In the data rows, the value 128 means zero.
Here are some points, one per row:
[142 121 170 109 157 121 129 114 162 142 155 111 146 146 173 108 123 129 105 107 116 124 122 173 167 118 123 137 119 129 147 125]
[144 119 150 100 139 139  98 104 160 118 158 132 122 179 174  98 168 169  95 108 101 111 132 121 103 166 148 100 173 142 122 136]
[114 115  76 141 102 112 110 141 125 111 135 124 120 146 129 131 127 157 101  97 136 100 117 123 119 104 165 112 169 109 123 134]
[163 133 187  86 182 150 154 108 209 165 195 142 148 144 162  95 134 113 148 106 130 158 123 189 176  87  90 158  81 161 140 134]
[132 155 204 137 189 125 143 119 193 151 153 151 147 160 174 113 123 143 129 122  99 163 109 142 169 132 123 145  82 134 150 144]
[137 134 134 104 122 135 151 104  90 103  99 132 103 106 110 144 121 103 124 159 151 136 117 119  86 177 134 124 135 124 121 115]
[155  98 127 137 124 149 134 153 189 117 182 129 139 115 146 123  83 112 148 106 136 127 133 166 140  84 137 140 107 140 125 149]
[145 111  79 117  73 145  80 170 100  79 142 101 104 120 132 137 110 143  89 110  99  81 123 114  96 141 164 125 166 125 104 112]
[117 138  89 167 106  94 143 170  95 135 127 138 164 133 112 115  82 150 178 165 143 105 114 125 113  85 136 131  97 150 135 132]
[126 136 133 106 132 146 131 117  89 123  60 133  73 151  99 120 145 166 103 151 126  86 125 110 111 156 120 161 104 132 107  92]
[100 161 138 153 141 138 102 117 125 134 140 120 129  95 128 120 131 135 161 170 137 151 123  83 122 152  91 104 154 125 139 124]
[ 84 135 122 121 106 100 134 135 100 141 140 140 126 151 108 124  98  99 171 125 128 120 127 115 145 106 128 153 135 139 137 147]
[ 57 160  73 166  93 130 144 138  53 116  81 142  93 135  83 170  96 107 173 168 147 139 123  89 151 140 131 130 162 120 139 106]
[155 106 151 104 128 138 118 126 214 118 215 169 188 161 145 110 120 103 168 100 121 147 121 176 125  92 100 154 119 172 132 141]
[151 152 160 123 141 130 149  92 121 129  76 101 137 121 156 133 163 148  70 125 104 134 137 143 151 147 158 118  98 118 143 116]
[146 130 139 116 144 157 177  90 133 131  76 130  75  82 115 157 152  86 113 168 178 159 135 111  73 159 115 125 133 117 120 117]
[ 94 122  81 144  98  99 139 162  53 136  91 122  99  88  88 149  99  99 142 142 136 126 135  95 110 131 137 151 156 123 123 144]
[148  83 100 117 120 127  96 127 163 130 201 112 122 143 156  87 110  99 109  87 120  96 137 125 144 116 152 118 152 134 134 149]
[120 135  95 147  85 123 107 138  95  86  80 135 117 165 146 144 188 212  98 143 100  72 121 137 118 155 166 145 131 142 104  96]
[143 142 150  85 171 130 140 109 180 120 152 100 128 150 145 113 133 137  99 134 111 123 105 145 158 150 118 135 158 104 124 104]
[ 81 148 182 197 151 156 136 109  86 180 106 162 143  83  83 138 126 122 198 160 135 196 127  84 162 123  66 140  97 140 167 132]
[146 142 167 101 171 134 140 101 182 127 136 110 112 134 146 115 136 120 104 133 127 133 118 165 163 129 131 170  85 119 133 108]
[162 134 135 134 132 152 131 123 132 130 133 114 144 101 147 126 156 128 130 133 129 132 126 126 104 147 130 103 115 115 108 131]
[144  99 176 107 153 132 126 143 151 143 183 135 178 113 159 100 101  82 167 131 141 152 108 164 133 111 113 136 120 149 132 132]
[163 121 159 135 148 117 131 125 110 136  93 155 173 104 145 104 143 115 152 163 142 156 117 127  86 134 105 159  83 135 118 137]
[134 152 176 122 173 159 170  85  88 184  56 119 103  49  94 177 173  91 140 161 196 181 131 105 102 181  87 105 129  93 119 115]
[132 128  95 122 119  85 147 125 116 125 105 116 131 112 118 112 125 112 115 116 138 116 140 129 161 136 149 122 133 124 129 132]
[154 137 171  97 168 187 152  90 179 157 157 150 119  91 130 137 141  91 161 134 178 191 115 139 107 141  83 125  86 148 126 156]
[160 131 134 104 145 137 147  95 180 134 109 141 107 147 129 143 147 138 113 121 128 128 128 168 135 109 103 164  91 132 129 128]
[144 104  33 153  82 105 106 137 106  95 130 126 143 133 139 142 100 147 118  75 143  73 127 156 137  89 161 154 135 121 109 135]
[144 128 104 136 129 131 157 115 109 151  92 129 121  92 110 143 164 140  68 120 139 120 123 106 117 137 149 129 103  99 123 111]
[ 92 116  82 185  86  80  91 173  82 124 152 116 146 129 113 144 131 140 151 129 130 104 128 120 121 100 150 113 161 143 124 147]
[108 115 102 132 132 149 131 140 123 111 127 137 108 110 135 129  99 120 176 151 146 125 119 144  89 133 100 137 132 167 120 129]
[124 145 119  96 144 146 142 127  88 138  57 128  65 128  93 144 168 161  77 138 122  98 127  88 102 163 119 122 127  92 113  95]
[135 111 105 109 114 126 117  93 150 112 157 120 118 139 125 154 149 118  83 107 119 150 156 121  82 141 149  72 160 124 102 139]
[126 123 180 112 140  77 122 126 168 103 157  86 143 165 180  81 131 158  81 106  86 110 116 144 159 122 178 107 153 121 133 151]
[121 141 176 116 150 128 176  95 130 126  67 119 105  88 135 129 150 135 108 155 133 136 132 120 155 163 105 129 109 118 144 116]
[140 131 112  75 109 139 143 145 118 118  77 124  86 155 104 141 159 165  44 118 119  93 129 102  92 144 170 110 130  98 111  90]
[122 126 167 126 148 149 105 120 157 144 191 137 161 148 162  94 130 110 159 103 133 141 108 144 137 120 113 139 133 131 142 139]
[135 120 162 128 133 128 134 120 142 146 105 119 114 123 134 115 157 157  69 127 111 130 127 129 139 145 122 126 103 115 140 115]
[128 105 126 136 163 119 144  93 183 154 145 129 160 130 123 124 123  83 150 118 165 173 116 153 146  91  89 153 122 118 155 154]
[134 129 157  99 152 126 101 124 140 113 147  99 114 155 153  97 133 148  73  87  83  85 141 122 156 149 148  92 147 101 122 130]
[131 105 110 120 114 106 130 146 133 127 128 115 128 100 121 128  96 119  98 108 126 132 144 151  97 125 142 122 150 118 118 147]
[140 100  93 137  79 177  69 141 157  91 175 111 137 138 132 116 146 146 125 122 105 125 142 136  75 164 154  90 154 154 120 127]
[159 135 158 113 156 136 136 130 140 133 119 108 131 134 170 113 127 136 103 140 119 139 142 142 151 142 110 121 122 116 128 108]
[148 138  85 115  77 132 132 145 128  94  95 143  99 148 112 151 154 179  70 133 106  82 137 117  69 156 143 148 143 121 126 102]
[ 95 124 185  97 139 156 112 114 158 115 173 132 147 125 154 125 114  97 149  95 100 164 143 139 141 139 120  91 157 133 127 140]
[123 120  77 149 107 100 124 149 111  88  91 142 141 134 139 115 106 147 123 130 117  97 128 149 149 108 148 156 134 146 128 120]
[ 78 131 111 178 119 142 110 148  88 138 128 143 125 124  70 131  84 128 207 148 126 120 107  99 118  92  94 133 100 149 152 113]
[125 144 130 109 132 134 128 105 142 117  78 108 106 140 114 161 180 127 100 147 118 113 132 134 139 146 134 147 126 111 111  90]
[105 109  89 144 101  88 121 140  93 104 132 134 147 134 124 132  95 117 155 134 128 120 141 102 128 118 140 123 165 125 143 171]
[128 150 175  91 138 146 124 133 142 120 140 140 109 142 138 138 146 161 107 124 118 138 130 144 121 166 123 113 100 119 116 117]
[157 113 107 126 120 110 152 162 154 115 166 134 169 122 144 127 105 115 136 117 154 142 133 152 149 103 138 145 129 151 118 137]
[136 135 181 115 141 155 111 128 125 150 155 126 148 147 157 108 142 128 136 120 124 142 136 123 122 140 102 100 140 147 128 147]
[133 118 129 132 120  93 123 131  92 140 134 126 133 127 127 109 108 135 106 117 129 105 131  87 152 120 135 100 164 105 130 124]
[111 119 178 120 125 131  93 102 207 100 190 122 135 186 167 115 157 162  98  76  70 142 148 158 149 141 153  83 139 137 154 142]
[139 138 167 110 131 165 128 118 120 142 123 106  65 138 123 120 184 168  79 155 107 119 130  77  91 185 118  86 119 110 132 118]
[151 128 106 148 126 117 153 115 145 122 112 137 125 109 117 164 149 127 120 129 141 130 132 147 115  90 129 128 109 126 105 124]
[113 138 162 116 165 132 112 122 141 140 144 115 101 140 127 114 133 153 108 120 119 117 128 108 153 140 126 118 119 103 133 100]
[158 120  74 139 112 113 139 132 120  91 106 117 111 137 139 130 140 177 100 165 111 110 137 143 137 145 157 169 114 129 131 104]
[ 99 120  88 158 109 120 109 146  87 146 117 130 158 146  90 118 101 112 211 142 120 112 111 131 145 107 105 151 129 155 115 137]
[116 104  84 144  97  72 125 143 110 135 150 128 163 144  90 144  85  69 188 146 129 120 128 150 148  71 109 149 126 164 136 135]
[128 123  81 159  91 108 128 162  98 121 134 121 164 142 131 132  73 121 156 118 145 121 140 133 163  97 160 138 127 117 119 146]
[ 68 146  99 150  87  69 122 140  45 127  79 114  89 109  83 125  94 125 147 138 118  92 130  81 142 114 148 145 170 111 150 142]
[122 136 120 129 136 135 143 123 107 120  71 133  98  98 109 158 145 131 141 153 168 141 146 133 127 129 100 148  99 137  97 119]
[131 140  61 143  95  98 136 162  64 130  81 129 123 101  78 147  89 123 151 153 148 101 128 118 104 124 138 174 129 126 108 123]
[ 99 136 105 171 120 116 113 116 117 151 148 157 165 151 131 129  91 114 206 158 135 148  86 135 143 118 113 135 144 146 156 121]
[ 95 147 168 133 175 131 122 120 147 160 158 134 148 114 124 139 120 109 173 108 129 171 128 138 148 110  98 110 134 141 138 149]
[140 169 157  98 159 180 140  95 148 145 123 138 124 123 128 128 173 126 100 131 130 164 128 115 117 172 110 100 119 120 144 125]
[140  94  77 136 108 139 136 138 161 131 129 145 137 125 128 117  80  94 152  98 151 120 122 157 111  71 139 169  90 133 145 138]
[145 137 163 132 152 140 126 120 139 133 155 131 151 132 134 121 109 116 146 119 137 143 128 118 122  96 117 121 115 122 156 121]
[154 136 191 118 180 172 155  92 169 146 117 127 143  80 126 141 196  91 126 138 150 204 145 115 115 165  92  79 150 111 121 145]
[102 107  93 134  77  77 107 178  46 143 146 117 135 137 118 115  94 140 142 121  90  73 133 114 155 102 147 107 148 138 104 148]
Along one direction, these points spread out more than along any other. Take the direction at right angles to it along which they spread out most. Go by this last direction. Where along it does each point below lie, from 0 to 99? 50 is the average, and the first point above lies past it. One standard deviation of the points above along it is 16.
[104 115 164  87 104 124 124 166 126 125 142 131 135 139 120 127 106 113 110  86  97 103 119 124 114 104 131 113 115 128 104 127] 54
[126 142 133 146 122 137 137  91 112 138  51 133 115  94  83 170 166 119 150 164 149 168 119 107  99 152  95 126 108 132 127 111] 32
[160 117 163 111 140 133 119 135 166 104 164 108 123 139 143 119 176 169  60 100  84 131 164 135 139 128 154  97 135 119 128 135] 39
[110 130 115 142 113 128  98 151 131  96 138 127 110 131 147 123 124 128 153 105 101  95 120 117 125 112 123 126 144 146 123 122] 57
[153 115 115 155 146 102 173 113 169 131 154 144 175 124 159 137  88  92 126 100 157 157 118 172 158  99 130 163 103 125 148 147] 72
[104 165 118 186 112 129 131 156  76 130 106 141 162 118 107 132 110 124 185 154 145 152 139 118 174 118 119 142 122 133 155 151] 63
[136 121  96 114 131 177 136 102 137 138 120 116 111 115 119 154 148 120 106 114 166 155 153 103 105 139 145  96 140 104 107 126] 36
[ 84 139 111 140  95 109 115 161  57 142 105 135 118 127 103 136 111 114 167 171 116 104 134  82 131 127 125 144 149 130 126 120] 52
[125 106  58 133  77  93  81 196 104 102 170 139 142 172 130 120  65 133 138 111 117  94 138 153 137 100 190 150 133 123 113 125] 73
[149 128 192 139 193 147 129 119 192 151 160 146 144 145 140  90 151 130 120 143 124 138 127 136 147 111 119 127  89 151 154 138] 56
[137 127  89 163 121 169 118 131 105 141  85 147 116 111  88 177 168 151 143 144 157 130 113 105  68 144 107 116 123 132 134 123] 36
[118 144 146  98 145  89 129 124 105 135 150 115 102 116 161 104 100 102 103 104 135 125 128 127 131 148 141 106 168  94 106 136] 47
